(in the rows, 128 means zero)
Rotation paths and how fast each direction turns (deg/step):
Each turn is a multiple of 5 degrees from 10 to 175, or 0.
Each row of a path follows its step; steps can be skipped.
path 1
step 0: [133 140 136 124 132 135 124 134 138 120 134 130 123 125 140 142 145 131
 124 127 134 142 139 110 135 131 133 142 121 134 130 133 127 127 123 124
 124 117 122 136 113 139 129 128]
step 3: [128 130 142 135 132 132 132 138 118 126 128 132 122 127 125 127 138 122
 138 116 127 148 127 138 137 147 134 145 130 122 126 137 126 117 135 116
 131 121 131 126 117 118 129 123]
step 5: [116 135 140 116 128 127 115 122 130 129 120 132 124 119 144 132 125 132
 130 119 130 128 137 132 118 126 125 135 112 124 121 135 131 128 122 123
 139 137 102 135 127 138 125 131]
step 7: [136 119 111 134 136 147 126 121 133 133 128 134 117 137 137 120 132 123
 106 132 129 129 134 133 118 131 116 133 134 141 133 129 132 135 125 136
 128 129 121 137 135 123 116 123]
step 15: [125 125 131 131 131 129 123 133 144 134 135 124 113 126 109 131 123 137
 113 128 124 129 127 116 124 133 138 130 122 126 137 136 128 123 115 133
 145 119 112 131 129 114 134 122]
step 16: [121 124 116 122 137 127 139 134 127 107 128 126 123 112 144 130 120 128
 125 118 134 129 132 129 132 132 125 132 119 121 114 125 143 137 136 136
 124 121 123 138 138 137 117 129]
step 18: [142 127 124 121 132 136 128 138 147 134 128 114 124 137 121 104 130 124
 120 119 123 130 130 119 130 137 126 142 121 130 124 140 125 129 118 123
 125 118 130 129 120 126 117 136]
step 22: [127 131 120 131 140 123 126 120 130 124 120 137 119 123 145 132 131 128
 120 127 129 116 133 131 119 129 130 119 135 120 126 124 113 126 133 117
 127 124 130 118 126 109 129 102]
step 24: [116 119 115 131 117 122 125 134 122 122 124 118 121 134 120 124 123 120
 138 118 127 127 136 128 127 137 124 133 140 120 114 114 121 126 120 131
 143 133 123 144 136 115 132 132]
[131 131 127 126 131 126 127 130 125 127 129 128 125 126 128 129 134 126
 131 129 124 132 131 130 131 125 129 125 130 126 124 123 126 131 131 127
 129 125 126 125 130 128 129 128]	135
[128 125 123 130 125 131 129 131 131 128 132 126 124 131 124 127 124 129
 128 127 126 131 128 127 129 128 133 132 131 129 130 127 126 133 129 124
 131 129 129 129 129 130 129 129]	125
[126 129 126 131 128 123 125 127 129 129 126 130 131 127 128 128 128 134
 132 129 125 124 131 129 131 127 129 130 129 128 125 129 131 126 128 128
 133 128 130 131 132 134 126 130]	95
[123 126 131 131 123 125 125 132 129 130 125 134 126 130 126 129 127 129
 127 128 127 127 126 132 127 129 131 127 129 124 126 127 125 126 127 127
 127 125 127 128 128 122 130 128]	155
path 2
step 1: [137 125 134 136 149 134 112 131 126 124 104 124 138 135 118 130 134 124
 111 124 132 128 129 125 121 132 128 126 128 126 146 124 133 122 122 130
 129 137 119 126 128 130 115 124]
step 2: [133 138 126 120 128 129 124 119 131 129 122 111 112 107 122 135 115 121
 134 129 130 127 130 123 118 123 137 137 115 130 141 133 141 137 129 126
 136 120 136 123 117 134 135 133]
step 5: [129 127 126 123 127 136 130 124 144 123 121 123 120 134 134 124 137 132
 138 140 128 136 120 130 129 123 127 133 157 142 125 122 131 122 121 125
 130 142 142 115 128 129 129 143]
step 12: [127 128 125 130 124 136 119 134 122 123 124 128 127 123 115 126 134 111
 127 146 131 122 141 130 109 118 131 124 131 129 127 136 140 133 131 108
 131 132 114 131 136 116 118 131]
step 14: [130 143 121 126 124 116 123 117 117 133 133 120 123 134 123 132 129 133
 126 122 109 140 116 120 124 132 128 127 134 117 131 133 122 129 123 105
 124 128 129 129 141 126 137 144]
step 18: [131 130 134 126 128 130 122 102 127 125 128 127 127 132 134 123 117 129
 116 144 131 118 128 124 120 135 106 115 121 126 128 114 125 131 135 136
 132 117 122 128 124 134 118 133]
step 19: [108 124 113 125 138 137 138 135 141 131 133 122 110 126 126 122 133 118
 131 124 120 129 132 126 125 133 124 125 114 115 129 125 123 140 126 134
 133 119 128 137 137 131 135 112]
step 23: [114 126 123 135 124 122 139 134 105 120 136 131 131 139 116 128 130 131
 119 132 156 130 137 121 131 127 130 117 128 132 126 133 120 122 124 117
 133 129 127 135 136 128 134 132]
step 28: [126 134 128 138 125 124 128 138 140 106 130 117 138 131 127 108 134 119
 128 124 121 114 127 130 131 132 115 131 118 133 130 116 123 114 128 130
 133 133 122 128 120 114 117 123]
[129 127 129 129 127 126 128 128 126 131 125 128 126 123 129 125 126 130
 122 130 130 127 126 123 127 127 131 128 126 129 124 128 126 125 126 131
 128 133 125 130 133 124 126 127]	130
[126 130 128 127 124 127 132 130 130 129 124 122 128 127 128 129 127 124
 133 128 130 126 129 128 126 130 132 125 130 127 133 129 127 129 125 127
 127 129 121 128 127 128 126 130]	40
[127 126 129 126 128 132 128 130 128 125 128 126 130 126 132 131 127 129
 129 133 129 128 127 126 126 131 129 131 132 129 128 130 129 122 133 129
 129 124 129 133 128 125 130 130]	145
[131 127 131 128 126 125 126 131 130 125 128 126 132 126 126 129 126 128
 128 128 131 128 130 128 128 129 130 136 129 125 130 128 127 128 123 133
 131 131 133 126 127 130 128 126]	10
[125 126 131 128 131 127 126 129 132 131 127 127 129 129 128 129 129 132
 130 128 127 130 124 133 128 128 131 128 131 131 127 134 125 132 131 131
 125 132 130 129 130 130 123 130]	70
[129 129 126 123 128 131 125 130 128 131 132 124 130 127 125 129 130 127
 123 131 128 133 127 128 127 126 131 125 130 125 130 122 128 130 131 130
 128 126 126 128 130 130 128 126]	60
